Each row is where one point has got to under a steady rotation. How many steps took it there?
The counts run from 0 to 557.
-6, 14, -5, 4, -18, 7, -3, -18, 5, 2, -3, 1, -10, 7, 8, -3, 13, -1, 9, -20, -18, 9, -10, 14, -3, -18, -39, -1, -13, 5, 10, 7, 7, 11, 10, 24, 1, 10, -13, -2, 0, -6 -> 65
-6, 11, 19, 17, 4, 14, -14, -18, 19, 2, 12, 4, -11, -11, 18, -6, -7, 6, 12, -9, -1, 6, 0, -9, -21, 2, -36, -12, 0, 8, 11, -16, -2, -9, 5, 7, 7, 20, 5, -9, 11, 2 -> 341
5, -3, -11, 17, -20, 11, 12, 0, 1, 10, 3, -14, 10, -6, 0, 10, -8, -9, -9, -19, -23, -6, 17, -3, 3, -25, -3, 15, 9, -12, 4, -8, 3, -3, 5, -8, -5, 16, 15, -15, -2, 20 -> 283
6, 0, 11, 19, -5, 18, -24, -15, 1, -1, 6, -11, 8, -7, 11, -6, 4, 8, -4, 3, 14, 11, -22, -5, -5, 28, -10, 13, -2, -16, -1, -14, 5, -11, -7, -2, -19, -14, -2, -23, 5, -4 -> 274
3, 4, -6, 6, -16, -1, 1, -3, -10, -8, 12, -5, -8, 14, -8, -6, 27, -9, -21, -11, -10, 11, -5, 24, -5, 21, 2, 5, -5, -1, 8, -26, 17, -12, -11, -2, -5, 4, -7, -4, -1, 3 -> 367
4, -8, 13, -8, -7, 7, -1, -8, 6, 16, 7, 2, 2, -11, 11, -6, 16, 33, 11, -4, -4, -2, -19, -7, 12, 6, -20, -7, -7, -9, -12, -9, -10, 13, 11, 22, 8, 15, 14, -8, 1, -5 -> 151
-2, -14, -6, 6, 0, 3, 9, -13, 30, 19, 6, 9, -13, 8, 0, -11, -12, 11, -20, 2, -4, -2, 13, -11, -11, -6, -20, 12, -5, -18, -11, -2, -3, 10, 3, 2, -7, -4, 13, 6, -28, 4 -> 472
3, -4, 13, -7, -13, 16, 4, 6, 11, 10, -5, 11, 8, -17, 18, -2, -9, -2, 5, 2, -6, 4, -3, -23, 6, 2, 7, 6, 9, -25, -10, -15, -15, -5, -7, -2, -3, 18, 16, -18, -17, -2 -> 181
10, -1, -28, 4, 5, -5, 17, 3, -9, 2, 10, -7, -6, -3, -7, 2, -7, 9, -24, -9, 14, -17, 19, 12, 0, 14, 15, 4, -12, -5, -15, -2, 18, -7, -11, -4, 7, 24, 11, -2, -24, -2 -> 294
-8, 2, -19, 3, 5, 11, -4, -10, -6, -12, 4, -13, -15, 10, 1, 9, 21, -1, -4, 5, -5, 21, 5, 20, -26, 22, 9, 2, 0, 2, 3, -6, 18, -3, 5, 18, -4, 26, -7, -6, -7, 2 -> 433
-5, 8, -15, 10, -23, -6, -4, -6, 6, 7, -10, 3, 0, 8, -1, -4, -5, -3, -24, -40, 8, -14, 12, 3, 5, -11, -25, -15, 0, -8, -8, 2, 13, -5, 0, 0, 17, 3, 2, 0, -16, -9 -> 299
20, 15, -3, -2, -5, 3, -5, -6, 20, -4, 15, 21, -14, -5, -19, 5, -16, 10, -5, 2, -19, 4, -27, -12, -1, 9, -2, 8, -8, -10, -11, -16, 4, 2, 9, 5, -19, 7, 8, -1, 8, 20 -> 11
-1, 15, 10, -1, -6, 19, -5, -1, 10, -1, -7, 1, 0, -14, 17, 13, -9, 2, 3, -5, 24, -25, 6, 9, 1, -16, -30, 3, 1, 1, -11, -10, -5, 3, -5, 3, 14, 11, 12, -16, -2, -22 -> 495
7, 10, 12, 15, -24, -2, 11, 10, -2, 10, 9, -4, -12, 2, 8, -10, 7, -5, 3, -7, 0, 2, -12, 10, 14, 9, -34, 9, 3, -12, 10, -10, 4, -10, -18, -5, -7, 9, -12, 6, -25, -4 -> 372
-2, -4, -5, 26, -7, 4, -2, -15, -11, 6, -15, 5, 5, -14, 0, -11, -8, 10, -15, 6, 7, 9, -11, -14, 3, 21, -14, 34, -8, -1, -7, -2, 9, 4, -19, 18, -16, -10, -5, -18, 5, 3 -> 441
7, -6, 5, -8, 13, -2, 3, -1, 4, 2, 24, -4, -4, -9, -4, -12, 11, 22, -14, 4, 10, -2, 3, 13, -9, -2, 20, -15, -15, 19, -3, -24, 14, 15, -1, 13, 6, 26, 1, -6, 7, 0 -> 324
8, 1, -3, -17, -9, 18, -6, -23, 8, 1, -9, -2, -5, 7, 14, 9, 2, 16, 13, 5, 8, -1, -16, 9, -23, 14, -12, 10, -8, -10, -5, 1, -4, -7, 11, 25, 16, 10, 8, -21, 3, -6 -> 428
8, 1, 16, 3, -6, 13, -22, 4, 14, -3, 7, 4, -4, 2, 0, -7, 2, -5, -13, -2, -11, 13, 15, 0, -37, -14, -11, -2, -15, -5, 1, -2, 1, -17, 4, 3, -1, -10, -25, -3, -30, -10 -> 102
10, 12, -24, 25, -5, 8, -12, -8, -4, 5, 3, 3, -7, -5, 2, -7, -19, 6, 7, 3, 11, -2, -21, 5, 1, -5, -35, 8, -5, -15, -12, 11, -12, 12, 6, 9, 1, -4, 1, -19, -10, -17 -> 137
3, -1, 11, 3, 0, 5, -2, 3, -1, 13, -4, 13, -26, 2, -4, -18, -13, 0, -9, -1, 2, 2, 11, -8, -23, -2, -13, -5, -11, 4, -9, 4, -12, -13, 2, 25, 3, 19, -18, 3, -22, -20 -> 168
-9, -6, 0, 9, 15, 10, 1, -9, 23, 14, 20, -8, -16, -5, 10, -12, -3, 18, -13, -7, 4, 6, 24, -7, -24, -18, -18, -1, 8, 7, -8, -17, -1, 9, 9, 9, -10, 2, -1, 3, 4, -1 -> 406
8, 2, 11, -20, -8, 17, -6, 0, 13, 8, -2, 14, 4, 3, -1, 17, -14, 13, 1, -5, -18, 0, -10, -9, 1, 5, -7, 0, 4, -33, -27, 0, -3, -9, 22, 7, -13, 3, 11, -6, -17, -9 -> 553
15, -7, -9, 0, -16, -4, 8, -9, -4, 8, 3, -2, 3, -15, -10, 8, -4, 23, -13, 2, 3, -22, -7, 3, 4, 9, -14, 28, -14, 2, -13, -17, 10, -1, -5, 1, 6, 3, 17, -11, 1, 23 -> 288
32, 0, -1, -2, -13, 7, 5, 13, -11, 15, 6, -9, 7, -3, 3, 0, 4, 10, 6, -3, 9, -5, -19, 27, -6, -3, -6, 17, -4, -16, -6, 3, 1, 1, 2, 6, 13, 2, -14, -12, -30, -10 -> 291
-5, 12, -25, 17, -13, -5, -16, 6, -17, -5, -10, 2, 0, -1, -5, -6, 5, -7, -23, -14, -1, -7, 18, 4, -10, -17, -23, 12, -14, 10, -2, -4, 2, -1, -18, 3, 17, -7, -5, -4, -7, -17 -> 132
-5, 22, 18, -11, -7, -10, -7, -1, -2, -2, 0, 15, 9, 6, 0, -2, -8, -1, -9, -6, -6, 20, -32, -4, -1, 14, 17, -7, 13, 3, 6, -20, 19, -6, -14, 2, -14, 2, 2, -15, -8, 13 -> 177
-7, -2, -34, 16, 11, 2, -1, -8, -2, 2, 13, -5, 14, -4, 16, -10, -16, 16, -11, -15, -9, 14, -1, -6, 1, -9, 5, 2, 8, -13, -4, 5, 5, 14, 10, 9, -9, -4, 3, -19, -4, -10 -> 143
-4, 6, -10, 15, -12, 2, -9, -15, -13, 0, -17, 4, -6, 1, -13, 1, -6, 4, -11, -3, -5, 5, -12, -12, -2, 15, -21, 22, -15, 6, -5, 2, 21, -3, -14, 22, -16, -4, -15, -11, 4, 9 -> 440
-10, 12, 14, 0, -12, -13, -7, -3, -4, 2, 2, 17, 15, -7, -3, 6, -22, 6, -16, -17, -5, -7, 1, -16, 12, 13, 6, -18, -11, -5, -4, -14, 25, -14, -17, -8, -19, 6, 8, -13, -11, 7 -> 549
9, 5, 21, 21, -10, 7, 4, 7, 9, 18, 4, 16, 16, -17, 6, -19, -11, 2, -7, -30, -9, 7, -14, -9, 16, -12, -4, -1, 8, -4, -5, -11, -1, 7, 0, 18, 4, 10, -15, -13, 8, -8 -> 79
8, 6, -3, 25, -2, 12, 3, -3, 6, 8, 4, 10, 12, -13, 2, -14, -18, 0, -6, -22, -11, 6, -11, -9, 20, -15, 4, 4, 4, -13, -8, -8, -1, 10, 13, 19, -8, 7, -10, -17, 23, -14 -> 78
9, 15, -17, 10, -1, 8, -15, 10, -6, -12, 23, -14, 6, -15, 1, -3, 13, 31, -11, -17, -15, 7, -3, 3, 10, 11, 2, 0, 13, -3, -9, -25, 12, 7, -3, -3, 1, -7, 1, -2, 12, -7 -> 215
-11, 14, 14, 0, 11, -1, -22, 4, -10, -2, 13, 10, -2, -8, -11, -4, -12, 26, -6, -2, 8, 9, -12, 1, -24, 0, -17, 1, 1, 22, -11, -17, 15, 3, 0, 13, -11, -12, -7, -10, 7, 5 -> 411
-1, 17, 14, 1, -13, -14, -12, -5, -3, 5, 1, 12, 10, -2, -6, 7, -26, 9, -15, -31, -14, -1, 7, -14, 2, 1, -7, -21, -8, 1, -8, -2, 23, -25, 0, -4, -15, 6, -9, -5, -10, 0 -> 548
-12, 14, -6, 5, -18, -4, -9, -18, -10, 1, -18, 8, -5, 0, 0, 3, 4, -3, -4, -13, -7, 1, -3, -1, 1, -5, -39, 7, -16, 5, 2, 14, 19, 3, -6, 25, -3, 3, -18, -2, -4, -13 -> 66
11, 20, -15, 1, -26, 3, 1, 1, 3, 5, 4, 0, 5, -15, 4, 15, -4, -1, 11, -18, -10, -19, -7, 1, 19, -22, -27, 2, 1, -7, -6, -4, 6, 16, 0, -3, 7, 24, 16, -7, -4, 3 -> 218
2, -10, -19, 0, 3, -3, 16, -16, 3, 15, 6, 8, 7, -6, 5, 12, -5, 33, -4, 7, -1, -13, 7, 4, -6, 0, -5, 15, -16, -3, -8, 9, 9, 22, 5, 9, 6, 11, 23, -7, -20, 2 -> 223
7, 8, -18, 3, -9, -3, -7, -8, 15, 7, 3, -9, -4, 14, 2, -2, -4, 8, -18, -39, -6, -6, 7, 18, -9, -12, -19, -10, 3, -12, -6, 6, 4, -3, 22, 4, 18, -2, -4, 3, -9, -8 -> 298
13, -9, -9, -18, -4, 3, -10, 4, 6, 6, 9, -23, -6, 1, 3, -3, -2, 19, -7, 0, -4, 18, -7, -2, -16, 2, 18, 11, 21, -8, -19, -9, 8, 3, 4, 13, -25, -11, -2, -15, -12, 24 -> 113
10, -17, 4, 9, -13, 5, 10, 0, -16, 18, 11, -7, -6, 1, 2, -8, -3, 3, 8, 9, -15, 15, -18, 2, -18, -10, -20, 11, -10, -7, 6, 5, -15, -15, 11, 9, -8, 21, -2, -13, -26, 12 -> 444
-3, -14, 8, 24, -7, 4, 8, -8, -3, 15, 4, 3, 11, -8, 6, -16, 2, 16, -4, 12, 7, 10, -16, -12, -2, 19, -15, 32, -1, -6, 3, -11, -6, 3, -12, 11, -5, 0, 3, -18, -4, 9 -> 442
4, -10, -9, 17, -7, 19, -6, -17, 24, 2, -11, -8, 4, -1, 28, -12, -4, -18, -14, -12, 3, 12, 11, -8, -14, -6, 5, 11, 5, -17, 8, -7, 0, -9, 3, 12, -5, -4, -12, -24, -5, -15 -> 268
-11, -4, -3, 9, -20, 1, 7, 4, -14, -5, -2, -3, 3, 7, 0, -8, 25, -18, -27, -19, 0, 3, 9, 17, -3, 11, 0, 5, -7, -4, 8, -25, 17, -16, -15, -6, 2, 15, -1, -9, -16, -5 -> 366
